One vector is turned by the same rotation once a tick. Each row is the vector after some number of ticks, and that number follows the row.
The counts run from 0 to 267.
|  85 | 141 | 120 | 117 | 112 | 159 | 113 | 132 | 152 | 132 | 117 | 125 | 117 | 118 | 137 | 135 | 151 |  99 | 113 | 188 | 121 | 141 |  70 | 177 | 119 | 153 | 123 | 169 | 119 |  97 | 118 | 108 | 110 | 181 | 168 | 116 | 114 | 109 | 195 | 187 | 114 | 189 | 143 | 148 | 133 | 170 | 145 | 160 |
63
| 111 | 147 | 104 | 146 | 102 | 148 | 123 | 123 | 135 | 169 | 105 | 136 | 105 | 128 | 154 | 150 | 151 | 116 | 117 | 163 | 120 | 152 |  59 | 167 | 124 | 151 | 118 | 141 | 118 |  89 |  87 | 116 | 117 | 181 | 172 | 110 | 100 |  94 | 175 | 163 | 112 | 160 | 152 | 164 | 152 | 165 | 134 | 167 |
73
|  92 | 147 | 156 | 148 | 119 | 139 | 128 | 112 | 132 | 161 | 122 | 141 | 107 | 116 | 147 | 118 | 170 |  96 | 151 | 182 | 140 | 111 |  54 | 176 | 107 | 106 | 122 | 139 | 135 | 123 | 120 | 125 | 113 | 156 | 161 |  98 | 116 | 132 | 168 | 169 | 104 | 156 | 138 | 168 | 155 | 208 | 131 | 154 |
218
| 143 | 121 | 141 | 121 | 128 | 156 |  82 | 138 | 129 | 146 | 131 | 145 | 140 | 103 | 163 | 158 | 149 | 100 | 115 | 149 | 176 | 149 |  59 | 185 | 110 | 146 | 116 | 162 | 136 |  95 | 103 | 111 | 149 | 142 | 184 | 100 |  85 |  77 | 162 | 159 | 103 | 162 |  84 | 149 | 146 | 164 | 115 | 110 |
10
| 111 | 131 | 155 | 139 | 139 | 165 |  79 | 101 | 146 | 155 | 126 | 135 | 138 | 111 | 129 | 120 | 165 | 126 | 108 | 161 | 181 | 140 |  52 | 141 | 119 |  98 | 125 | 146 | 139 | 102 | 131 |  92 | 143 | 133 | 176 | 122 | 124 | 102 | 142 | 179 |  92 | 169 |  92 | 139 | 163 | 188 | 122 |  97 |
153
| 117 | 131 | 193 | 122 | 137 | 144 |  88 | 117 | 138 | 160 | 102 | 147 | 153 | 127 | 114 | 120 | 166 | 102 | 142 | 138 | 167 | 152 |  69 | 124 | 100 | 128 | 105 | 139 | 122 |  75 | 129 | 131 | 122 | 163 | 195 | 125 | 105 | 113 | 152 | 142 | 100 | 157 |  88 | 167 | 131 | 170 | 142 | 114 |
166
|  71 | 145 | 173 | 152 | 143 | 153 | 138 | 123 | 137 | 129 | 104 | 137 | 116 | 125 | 164 | 108 | 132 | 105 | 156 | 113 | 137 | 121 |  82 | 166 | 115 | 100 | 120 |  96 | 143 |  83 | 170 | 128 | 120 | 136 | 195 |  90 | 124 |  87 | 151 | 186 | 137 | 166 | 116 | 134 | 138 | 186 | 121 | 128 |
122
| 121 | 109 | 150 | 133 | 131 | 145 |  81 | 136 | 132 | 159 |  92 | 134 | 144 | 119 | 150 | 153 | 163 | 118 | 102 | 125 | 151 | 158 |  81 | 149 | 103 | 138 |  94 | 128 | 151 |  68 | 124 | 117 | 154 | 160 | 196 | 105 |  77 |  87 | 169 | 141 | 130 | 167 | 104 | 132 | 154 | 139 | 124 | 132 |
18
|  90 | 153 |  94 | 126 | 159 | 189 | 109 | 120 | 140 | 144 | 115 | 129 | 127 | 109 | 148 | 129 | 122 | 139 | 109 | 148 | 170 | 139 |  64 | 171 | 130 | 129 | 107 | 129 | 127 |  90 | 114 |  97 | 150 | 112 | 170 | 119 | 127 |  73 | 151 | 194 | 126 | 173 | 119 | 140 | 159 | 169 | 141 | 139 |
139
|  59 | 129 | 158 | 152 | 147 | 157 | 104 | 140 | 170 | 160 | 120 | 128 | 140 | 120 | 124 | 101 | 145 | 113 | 137 | 134 | 167 | 147 | 109 | 123 |  92 | 103 | 120 | 101 | 128 |  60 | 157 | 128 | 127 | 164 | 189 | 106 | 129 | 119 | 153 | 151 | 121 | 172 |  75 | 149 | 125 | 183 | 137 | 107 |
35
|  91 | 115 | 192 | 152 | 136 | 138 | 110 | 138 | 147 | 163 | 133 | 142 | 136 | 100 | 164 | 138 | 155 |  92 | 159 | 160 | 146 | 136 |  88 | 147 | 158 |  85 | 111 |  97 | 130 | 107 | 139 | 143 | 120 | 152 | 184 | 101 |  86 | 121 | 156 | 138 | 130 | 159 |  82 | 161 | 153 | 179 |  98 | 139 |
100
|  99 | 125 | 186 | 167 | 118 | 156 | 110 | 153 | 146 | 166 | 108 | 141 | 119 | 134 | 140 | 108 | 147 |  86 | 129 | 116 | 145 | 165 |  88 | 129 | 105 | 126 | 127 | 106 | 128 |  60 | 135 | 147 | 124 | 182 | 215 | 113 | 100 | 109 | 156 | 121 | 101 | 175 |  92 | 156 | 119 | 170 | 134 | 119 |
177
|  90 | 118 | 146 | 111 | 156 | 160 | 112 | 155 | 135 | 119 |  89 | 126 | 141 | 109 | 162 | 134 | 134 | 107 | 139 | 117 | 134 | 143 |  83 | 166 | 135 | 140 |  91 | 146 | 141 |  77 | 156 | 122 | 126 | 145 | 197 | 105 | 102 |  71 | 191 | 180 | 159 | 179 | 106 | 119 | 128 | 145 | 132 | 158 |
267
| 137 | 118 | 145 | 112 | 137 | 174 |  88 | 134 | 135 | 138 |  95 | 144 | 146 | 123 | 150 | 153 | 147 | 108 |  92 | 140 | 152 | 158 |  62 | 156 | 140 | 145 | 103 | 154 | 131 |  93 | 124 |  97 | 156 | 146 | 191 | 111 |  79 |  66 | 150 | 167 | 124 | 182 |  96 | 140 | 153 | 155 | 126 | 129 |
8
|  51 | 134 | 153 | 156 | 149 | 150 | 116 | 146 | 176 | 157 |  97 | 132 | 124 | 133 | 122 | 114 | 139 | 131 | 133 | 132 | 140 | 158 | 104 | 116 | 121 | 138 | 126 | 104 | 100 |  59 | 145 | 150 | 112 | 169 | 192 | 127 | 120 | 106 | 163 | 168 | 133 | 167 |  96 | 162 | 124 | 160 | 138 | 154 |
189
|  58 | 118 | 130 | 137 | 142 | 148 | 113 | 131 | 167 | 150 | 125 | 148 | 134 | 123 | 143 | 135 | 157 | 124 | 128 | 156 | 146 | 133 |  99 | 154 | 139 | 159 | 135 | 131 | 100 |  83 | 145 | 169 | 114 | 175 | 161 | 122 | 108 | 113 | 199 | 187 | 119 | 144 | 115 | 166 | 126 | 150 | 131 | 203 |
201
|  99 | 119 | 178 | 129 | 165 | 149 | 121 | 136 | 136 | 121 |  99 | 162 | 163 | 125 | 161 | 126 | 132 |  97 | 160 | 107 | 151 | 133 |  82 | 162 | 132 | 144 | 109 | 124 | 119 |  67 | 164 | 160 | 123 | 144 | 184 | 112 | 102 |  70 | 177 | 179 | 144 | 139 |  90 | 156 | 118 | 141 | 139 | 158 |
265
|  56 | 137 | 146 | 140 | 138 | 156 | 121 | 153 | 176 | 141 | 146 | 144 | 128 | 128 | 130 | 118 | 128 | 107 | 147 | 162 | 166 | 128 |  93 | 150 | 121 | 127 | 159 | 122 |  89 |  89 | 144 | 162 |  89 | 169 | 164 | 110 | 139 | 118 | 165 | 185 | 108 | 149 |  87 | 175 | 117 | 187 | 135 | 148 |
197
|  45 | 141 | 139 | 144 | 136 | 155 | 102 | 168 | 155 | 152 | 131 | 107 | 126 | 111 | 125 | 108 | 138 | 114 | 147 | 148 | 165 | 158 | 111 | 129 | 106 | 119 | 130 | 123 | 125 |  70 | 141 | 129 |  95 | 171 | 194 | 113 | 133 | 130 | 169 | 143 | 127 | 184 |  75 | 158 | 126 | 188 | 126 | 107 |
185
|  95 | 133 | 164 | 108 | 165 | 147 | 119 | 149 | 132 | 122 |  80 | 142 | 159 | 130 | 153 | 127 | 127 | 113 | 142 | 110 | 141 | 138 |  88 | 161 | 136 | 144 |  95 | 133 | 126 |  77 | 159 | 138 | 124 | 139 | 190 | 118 | 103 |  70 | 182 | 182 | 156 | 166 |  94 | 148 | 122 | 147 | 137 | 157 |
266
| 110 | 170 | 144 | 148 |  95 | 152 | 127 | 140 | 133 | 167 | 117 | 132 |  97 | 116 | 150 | 128 | 146 |  90 | 144 | 176 | 141 | 138 |  49 | 164 | 122 | 114 | 130 | 134 | 115 | 111 |  94 | 119 |  98 | 155 | 180 | 101 | 108 | 120 | 148 | 148 |  97 | 182 | 125 | 168 | 155 | 214 | 128 | 130 |
77
|  81 | 141 | 143 | 106 | 128 | 155 | 132 | 113 | 165 | 145 |  88 | 149 | 120 | 146 | 133 | 134 | 153 | 107 | 102 | 176 | 117 | 130 |  64 | 161 | 138 | 142 | 123 | 146 | 104 | 101 | 129 | 131 | 120 | 168 | 166 | 120 |  96 |  94 | 171 | 189 | 141 | 167 | 155 | 161 | 133 | 172 | 148 | 183 |
212
|  90 | 155 | 142 | 132 | 117 | 143 | 126 | 101 | 148 | 165 |  74 | 139 | 124 | 142 | 121 | 133 | 170 | 124 | 122 | 160 | 115 | 147 |  52 | 140 | 115 | 139 | 108 | 137 |  92 |  86 | 114 | 124 | 112 | 165 | 175 | 128 | 102 |  93 | 164 | 183 | 123 | 165 | 149 | 170 | 152 | 169 | 149 | 161 |
71
| 102 | 147 | 127 | 139 | 101 | 152 | 124 | 108 | 145 | 166 |  76 | 131 | 109 | 123 | 147 | 140 | 153 | 113 | 107 | 158 | 107 | 147 |  56 | 150 | 125 | 146 | 104 | 136 | 112 |  87 | 107 | 121 | 129 | 181 | 178 | 116 |  93 |  95 | 170 | 165 | 120 | 176 | 160 | 159 | 150 | 167 | 146 | 167 |
72
|  56 | 130 | 153 | 157 | 148 | 132 | 116 | 142 | 173 | 165 | 115 | 131 | 133 | 126 | 125 | 116 | 147 | 123 | 142 | 128 | 157 | 149 | 106 | 121 | 119 | 138 | 132 | 106 | 100 |  57 | 148 | 172 | 108 | 172 | 187 | 127 | 130 | 110 | 170 | 162 | 113 | 151 |  85 | 178 | 124 | 165 | 144 | 148 |
188
| 120 | 138 | 128 | 111 | 152 | 184 |  91 | 115 | 147 | 151 | 112 | 148 | 150 | 117 | 125 | 133 | 145 | 131 |  93 | 148 | 169 | 153 |  64 | 152 | 135 | 144 | 101 | 151 | 119 |  84 | 111 | 112 | 153 | 126 | 167 | 136 | 103 |  82 | 167 | 191 | 109 | 182 | 102 | 141 | 150 | 150 | 146 | 160 |
148
|  67 | 138 | 164 | 140 | 135 | 150 | 135 | 104 | 174 | 128 | 121 | 141 | 126 | 144 | 128 | 100 | 150 | 117 | 129 | 165 | 154 | 127 |  71 | 143 | 120 | 129 | 159 | 137 |  96 |  88 | 148 | 129 | 104 | 166 | 166 | 124 | 139 | 107 | 156 | 203 | 109 | 149 | 118 | 177 | 117 | 184 | 150 | 125 |
57
| 125 | 132 | 117 | 113 | 145 | 194 |  88 | 127 | 139 | 152 | 113 | 142 | 133 |  98 | 134 | 139 | 156 | 122 |  92 | 162 | 160 | 147 |  62 | 163 | 130 | 134 | 101 | 159 | 139 |  98 | 111 |  96 | 158 | 132 | 174 | 131 | 108 |  88 | 175 | 181 | 101 | 198 | 112 | 126 | 151 | 152 | 132 | 154 |
149
| 101 | 150 | 149 | 156 | 130 | 144 | 116 | 123 | 144 | 186 | 124 | 138 | 122 | 114 | 151 | 160 | 153 | 114 | 150 | 180 | 165 | 142 |  68 | 135 | 133 | 110 | 128 |  96 |  98 | 105 |  94 | 124 | 112 | 144 | 180 | 116 |  94 | 109 | 131 | 137 | 121 | 143 |  97 | 193 | 180 | 203 | 107 | 118 |
88
| 107 | 150 | 120 | 130 | 128 | 149 | 130 | 105 | 140 | 180 |  98 | 142 | 124 | 126 | 158 | 158 | 152 | 126 | 121 | 156 | 141 | 141 |  65 | 172 | 116 | 150 | 100 | 119 | 102 |  92 |  86 | 117 | 131 | 155 | 163 | 119 |  89 |  86 | 164 | 166 | 132 | 138 | 158 | 181 | 166 | 171 | 143 | 171 |
224
|  93 | 136 | 125 | 124 | 132 | 154 | 124 | 112 | 158 | 145 | 110 | 151 | 138 | 138 | 131 | 126 | 147 | 114 | 119 | 168 | 144 | 135 |  71 | 160 | 125 | 172 | 125 | 152 |  98 |  82 | 125 | 134 | 109 | 175 | 160 | 137 | 119 |  91 | 186 | 201 | 112 | 156 | 135 | 177 | 123 | 160 | 160 | 180 |
61
| 104 | 120 | 157 | 137 | 140 | 165 |  99 | 160 | 145 | 169 | 109 | 150 | 138 | 116 | 137 | 139 | 141 |  96 | 117 | 109 | 158 | 159 | 109 | 156 |  96 | 151 |  97 | 121 | 131 |  54 | 125 | 151 | 149 | 174 | 197 | 102 |  86 | 100 | 178 | 122 | 113 | 164 |  88 | 154 | 127 | 145 | 137 | 160 |
28
|  59 | 127 | 163 | 130 | 159 | 163 | 108 | 126 | 174 | 144 | 122 | 144 | 141 | 133 | 112 | 101 | 152 | 123 | 122 | 151 | 159 | 141 | 100 | 128 | 123 | 135 | 128 | 124 | 105 |  65 | 160 | 148 | 115 | 173 | 176 | 139 | 135 | 126 | 177 | 190 | 116 | 160 |  99 | 162 | 112 | 158 | 152 | 165 |
48
|  98 | 147 |  93 | 143 | 165 | 177 | 106 | 118 | 140 | 158 | 109 | 140 | 137 | 105 | 150 | 143 | 129 | 143 | 118 | 127 | 177 | 142 |  71 | 169 | 116 | 142 | 110 | 121 | 120 |  76 | 114 | 118 | 150 | 110 | 166 | 114 | 116 |  72 | 167 | 200 | 113 | 158 | 124 | 144 | 157 | 152 | 136 | 164 |
138
|  65 | 135 | 129 | 141 | 156 | 152 | 120 | 140 | 122 | 133 | 131 | 122 | 141 |  93 | 185 | 136 | 136 | 111 | 170 | 136 | 162 | 117 |  91 | 198 | 110 | 127 | 110 | 111 | 150 |  85 | 144 | 122 | 114 | 134 | 177 |  82 | 123 |  88 | 185 | 172 | 154 | 134 | 110 | 158 | 132 | 179 | 116 | 134 |
119
| 120 | 121 | 120 | 140 | 146 | 169 |  81 | 108 | 130 | 157 | 155 | 147 | 139 |  88 | 145 | 144 | 157 | 130 | 113 | 163 | 190 | 142 |  59 | 178 | 112 | 133 | 116 | 154 | 134 |  97 | 114 | 105 | 143 | 132 | 164 | 114 | 120 |  87 | 168 | 179 |  89 | 153 |  98 | 148 | 154 | 165 | 117 | 121 |
151
